In the data rows, 500 means zero.
Here are some points, each followed by its number:
[364 405 500 700 683 333 387 317 683 566 500 683 349 581 779 317 584 433 500 534 530 482 858 317 193 246 317 433 500 390 603 344 683 683 715 317 422 328 500] 0
[514 677 683 667 683 434 378 317 500 301 500 500 704 395 428 500 475 596 500 791 409 589 308 317 729 686 683 803 317 354 648 472 683 683 353 683 723 600 573] 1
[601 505 500 604 317 319 372 500 683 562 683 500 201 602 427 683 388 298 683 543 520 663 367 317 651 276 500 560 317 703 397 487 317 683 659 317 339 639 295] 2
[301 317 500 539 317 611 597 500 500 419 317 683 709 690 626 317 689 647 317 254 723 359 598 683 220 535 317 404 317 290 655 918 500 317 555 317 592 449 576] 3
[554 491 317 404 500 617 308 500 317 253 500 683 547 285 481 500 464 480 500 781 390 468 408 317 643 674 500 600 317 392 756 661 500 683 564 683 336 522 380] 4
[635 434 500 747 683 369 365 500 500 390 500 317 377 402 677 500 662 191 500 604 343 335 478 317 562 611 683 736 683 575 581 494 683 500 497 500 645 240 548] 5
[336 179 317 112 683 665 519 317 317 686 683 317 645 405 451 317 646 700 317 391 550 412 409 500 437 476 317 541 683 331 669 389 683 683 135 683 709 636 593] 6
[565 488 500 664 500 262 332 683 500 551 317 500 213 437 674 683 748 122 683 637 354 329 665 317 539 669 683 662 683 674 472 460 683 500 870 317 714 211 517] 7
[494 525 317 901 683 462 339 500 317 581 317 500 188 608 730 683 621 142 683 403 420 509 649 500 250 355 683 393 317 687 434 394 500 500 458 500 103 122 257] 8
[486 607 317 527 317 518 207 683 500 502 683 683 390 594 519 500 425 420 317 798 274 497 594 500 651 545 500 660 500 337 696 507 500 500 386 683 203 385 446] 9
[567 632 500 553 500 802 418 683 500 657 683 683 383 667 760 683 413 580 500 524 484 453 320 683 382 532 683 535 317 699 546 462 500 317 354 683 444 664 308] 10
[767 570 683 578 317 258 422 683 683 493 500 500 470 265 223 683 415 491 683 501 508 858 477 683 705 522 500 428 683 577 434 556 317 317 348 683 459 409 253] 11
[551 516 317 473 683 489 538 500 317 452 500 683 557 376 463 683 448 444 500 584 407 587 520 683 713 258 683 453 317 305 470 588 500 683 353 683 537 482 354] 12
[540 375 500 452 317 505 532 683 317 422 317 500 665 614 410 500 813 512 317 272 557 436 394 500 514 787 500 397 683 583 585 887 317 500 715 500 815 615 380] 13
Which point above is nearest to each new point, looking only along the 4 directions in which the numbered points spread most? Its number follows each.
[659 319 500 355 317 352 579 683 317 673 683 317 456 327 468 317 672 559 500 497 426 380 183 683 584 616 500 731 683 495 440 456 317 317 330 683 499 636 477] 4
[639 318 683 348 317 357 531 317 683 707 317 500 306 311 395 683 408 249 683 252 418 548 671 683 607 569 683 515 500 684 344 784 317 500 693 500 613 793 491] 11
[772 658 683 483 317 426 521 683 683 328 500 317 538 339 190 683 298 579 500 478 497 419 567 683 677 506 500 425 683 577 471 457 317 317 390 500 419 311 322] 11
[642 866 683 471 500 273 464 500 500 544 317 683 462 521 592 500 329 335 683 461 275 397 473 683 519 455 683 374 683 721 259 323 317 317 230 683 456 281 577] 2
[219 320 317 255 683 580 696 500 500 586 500 317 533 442 526 317 564 719 317 375 702 226 468 683 292 442 317 457 500 373 413 400 500 317 448 317 459 408 602] 3
[668 717 500 651 500 576 506 683 683 468 683 500 377 463 253 683 371 460 317 539 659 896 450 317 486 542 683 260 683 706 455 332 317 317 499 317 317 158 177] 2
[510 638 683 443 500 650 550 317 500 475 500 317 624 575 566 317 307 622 500 429 646 112 495 683 392 740 500 454 500 619 493 317 683 500 519 317 633 688 709] 4
[808 793 683 564 317 153 453 683 317 628 317 683 473 538 670 500 456 203 683 488 152 432 553 683 570 517 683 535 500 586 240 502 317 317 348 683 600 475 657] 2
[414 732 500 476 683 441 511 683 500 527 317 683 330 449 482 683 338 476 500 687 429 535 487 500 570 223 683 143 500 635 258 279 317 500 499 317 410 212 313] 2
[565 356 683 471 317 145 348 683 317 657 317 683 492 445 329 683 700 523 500 377 380 543 387 683 652 675 317 403 683 627 382 897 317 317 574 683 710 605 320] 13
[560 652 683 490 500 363 398 683 500 443 317 500 559 443 442 500 524 683 683 646 408 303 509 500 748 641 683 587 317 411 404 421 500 683 462 500 618 595 559] 4
[723 760 683 553 317 386 394 683 500 650 500 683 451 630 888 500 546 227 683 428 183 648 522 683 583 402 683 489 500 590 257 491 317 317 380 683 486 583 608] 2
[548 703 683 556 683 428 360 500 317 339 317 500 649 404 387 500 445 651 683 652 429 351 445 500 692 611 683 573 317 455 474 387 683 683 484 683 619 591 472] 4
[340 668 317 668 683 553 354 317 500 377 500 683 789 663 472 317 469 680 317 580 588 522 568 317 451 480 317 602 317  29 685 346 683 683 370 683 486 583 611] 6
[530 490 683 462 683 631 552 500 500 516 683 317 420 559 506 683 731 630 500 356 443 510 402 683 502  83 500 527 317 451 609 379 317 500 281 317 335 453 366] 10
[504 789 683 809 317 494 466 683 683 637 683 500 380 733 708 683 345 339 683 583 582 528 222 500 524 728 683 746 683 632 465 426 500 317 551 317 408 463 587] 2
[529 475 683 508 317 411 478 500 683 458 500 683 623 343 209 683 360 605 317 384 773 902 782 683 321 322 317  96 683 524 408 516 317 500 482 500 790 429 532] 10
[470 472 317 654 317 788 517 683 317 449 500 500 476 688 587 500 710 546 317 277 615 426 170 500 353 518 500 405 317 575 537 805 317 317 409 317 271 321 159] 10
[576 469 683 441 317 342 548 317 500 427 317 317 646 265 479 683 726 527 683 254 459 614 583 500 585 315 683 584 500 376 597 570 500 683 414 500 545 713 573] 4
[691 579 683 576 683 716 652 317 683 218 683 317 691 356 422 683 421 588 317 506 658 646 455 317 566 500 683 442 500 397 744 522 500 683 393 500 537 372 501] 4
[510 601 683 400 317 613 410 683 683 623 500 500 264 345 488 500 442 504 683 481 537 372 515 683 273 719 500 233 683 956 212 326 500 317 505 317 507 465 466] 2
[546 388 317 704 683 305 209 317 500 314 500 500 351 500 554 500 624 298 683 557 520 433 616 317 519 345 500 413 500 647 577 310 683 683 599 500 560 395 539] 5
[572 528 683 574 500 384 554 500 683 439 500 683 620 382 234 683 302 651 317 534 765 870 735 500 341 379 317 206 500 430 490 471 317 500 472 317 586 345 484] 10
[753 617 683 544 500 522 593 500 683 263 500 317 616 389 273 683 390 518 500 551 613 679 479 317 593 606 683 436 683 564 677 476 500 683 625 500 569 450 332] 4
[350 668 500 441 317 597 697 683 500 661 317 683 421 806 827 317 525 593 500 414 276 550 627 683 569 433 317 532 317 550 545 445 500 317 612 317 432 444 620] 10
[644 574 683 496 500 660 424 317 500 525 683 500 648 444 686 683 455 657 500 643 425 405 304 683 583 665 317 802 317 494 733 555 683 683 419 683 587 830 538] 4
[501 382 317 504 683 584 662 317 500 461 683 500 585 696 442 317 316 476 317 300 605 438 680 500 394 294 317 572 317 197 701 515 683 683 676 317 486 733 453] 6
